Questions about the row below.
1) The 1st entry from the left?
2) The median entry?
3) The entry just left of 89?
4) The fourth-last entry?
array([-18,  84, -41,  40,   6, -85,  89])
1) -18
2) 6
3) -85
4) 40

W = ((-3, -3, -14, -36, -18, 1, 37, 3, -8, 6, -10), (-17, -17, -9, 9, -26, -9, -24, -9, -7, -7, -21), (-12, -12, -7, -7, -16, -14, -24, -12, -10, 2, -1), (-5, -5, -13, 4, -17, -6, -26, -14, -16, -20, 8), (-19, -19, -11, 4, -22, -5, -23, -7, -14, 0, -16), (-15, -15, -2, -15, 0, -27, -10, -11, -7, -10, -4), (0, 0, -11, 12, -10, -6, -9, -16, -6, -1, -6), (-28, -28, -6, 0, -20, -1, -31, -7, 6, -18, -9), (-2, -2, -27, -26, -2, 5, -4, -25, -12, -3, -20), (-13, -13, -1, -17, -25, -5, -23, -8, -18, -6, 1), (-8, -8, -13, -24, -15, -6, 29, -26, -16, 5, -10), (-21, -21, -21, -30, -15, -2, -13, -27, -20, 2, -15))
The entry just left of the smallest entry: -14
The entry just left of the largest entry -> 1
The entry just right of the largest entry: 3
Report the entry just left of 3.
Answer: 37
Report the entry just left of -22.
Answer: 4

Questions about the array below. Rows and columns are numbered from 1.
1) Which number is the bottom entry of the column that holds the largest entry?
2) Which number is the maximum?
3) Which number is the entry just left of the smallest entry?
4) Which number is the entry directly above -35.4?
5) Which number is the entry in row 1 and column 1?
6) Which number is the entry at row 2, column 2?
7) Which number is the entry in row 2 and column 1?
8) Which number is the entry just left of -114.4?
93.0	41.8	108.1	99.8	-18.7	77.4	-148.5	32.6	-114.4	159.6
-57.3	90.2	203.1	-12.6	104.4	68.8	41.6	-40.6	5.3	-44.3
53.4	-108.5	-28.4	77.8	96.3	-33.9	-22.0	-200.0	-67.3	32.6
-51.2	86.7	103.2	123.9	-35.4	61.3	113.6	-40.6	137.0	-85.0
-141.4	-3.4	3.7	-16.8	89.2	-134.7	-10.0	-51.3	-35.8	111.1
-11.7	-60.1	105.8	35.6	74.5	53.2	-8.0	12.4	7.1	52.8
-31.7	89.6	55.2	41.5	6.3	69.8	-117.6	-74.2	-192.5	101.1
1) 55.2
2) 203.1
3) -22.0
4) 96.3
5) 93.0
6) 90.2
7) -57.3
8) 32.6

Read these off the row that follows.
1) Report the largest entry.
2) Report the entry just right of 822.
[209, 378, 822, 149]
1) 822
2) 149

X = [[6649, 6370, 6473, 5087, 6898, 4308, 6363, 6034, 6293, 4624, 6370], [3855, 6259, 4658, 7072, 5126, 7247, 7045, 4843, 4632, 5321, 4640], [6570, 5253, 5124, 4126, 4090, 5674, 6597, 4838, 7132, 7176, 6493], [6683, 3552, 5961, 7756, 5887, 4928, 6355, 5948, 4939, 6306, 3821], [4865, 3379, 5833, 5899, 5965, 4925, 5185, 5900, 4665, 5129, 5024], [6177, 3924, 4931, 5647, 5362, 5957, 2677, 7487, 5554, 4442, 5248], [5208, 7908, 4198, 3500, 6343, 7977, 6973, 5149, 7378, 4634, 7325], [6122, 6384, 6396, 5846, 6690, 6975, 5660, 6049, 8026, 6256, 6939], [4240, 4296, 3729, 5966, 5972, 4007, 5205, 4690, 3961, 5502, 5736]]
Find the largest entry.
A: 8026
The entry just right of 4442: 5248
Find the centre entry.
A: 4925
Find the entry just left of 7176.
A: 7132
Find the entry just right of the largest entry.
A: 6256
Find the median entry.
A: 5736
The entry just left of 4126 is 5124
Find the entry just left of 6363.
A: 4308
The entry just right of the centre entry -> 5185
The entry just right of the smallest entry -> 7487
The entry just left of 3729: 4296
The entry just left of 5966 -> 3729
The minimum is 2677
The entry just left of 6306 -> 4939
The entry just right of 6570 is 5253

12 -13 40 54 21 16 4 40 6 31 16 -7 6 -20
7 27 6 54 11 -20 -8 -48 -7 7 13 19 25 31
45 70 14 54 -3 11 12 47 -28 -26 -9 5 0 -1
-27 35 18 54 -51 -4 -26 13 8 34 75 8 -30 -64
0 22 -3 54 13 -16 -14 -22 -13 14 25 3 61 8
-2 15 25 54 11 23 -13 -19 -3 36 13 7 2 17
24 0 39 54 23 23 10 -14 -14 30 -11 23 4 26
65 -18 -44 54 -60 18 -32 -21 42 31 28 -84 1 32
28 0 -2 54 84 -19 -24 21 27 5 13 -26 6 -24
40 -47 50 54 0 19 -41 -19 -31 -57 8 40 14 -39
42 -15 17 54 -10 6 -48 25 -32 -36 19 20 -1 12
10 4 51 54 -27 -61 28 -1 21 -16 33 13 28 16
-1 3 13 54 51 25 -30 7 26 32 10 -24 -22 0
The last entry in the row that holds the smallest entry -> 32
The first entry in the row that holds the largest entry -> 28
What is the largest entry in the first row?
A: 54
The third largest entry: 70
What is the 2nd entry in reading order?
A: -13
The entry just left of -4: -51
The top-right entry -> -20
The 2nd smallest entry: -64
The top-left entry -> 12
The last entry, reading row by row -> 0
What is the third entry from the end, reading row by row?
A: -24
What is the largest entry?
A: 84
The second entry on the diagonal from the top-right corner is 25
What is the third entry on the main diagonal?
A: 14
The second-last entry, reading row by row: -22
What is the minimum?
A: -84
What is the entry directly below 22?
A: 15
The fourth-last entry, reading row by row is 10
The entry just right of 84 -> -19
The entry directly below the largest entry: 0
What is the entry directly above the largest entry?
A: -60
What is the largest entry in the last row?
A: 54
The entry in the bottom-left corner -> -1
What is the last entry of the largest entry's row?
A: -24
What is the smallest entry in the first column?
A: -27
The smallest entry in the last row is -30
The second largest entry is 75
The entry directly below -64 -> 8
The 3rd smallest entry: -61
The entry just left of 36 is -3

array([  86.976,    2.431,   37.829,   32.130,   29.954, -109.936,
         17.992, -173.847,  -65.039,   70.137,  130.177,   49.112])
The 3rd entry from the left: 37.829
Give the fourth entry.
A: 32.130
The third entry from the right -> 70.137
Give the 2nd largest entry.
A: 86.976
Give the second entry.
A: 2.431
The 2nd entry from the right: 130.177
The entry just left of -109.936 is 29.954
The first entry from the right: 49.112
The entry just right of 29.954 -> -109.936
Give the entry just right of 17.992.
A: -173.847
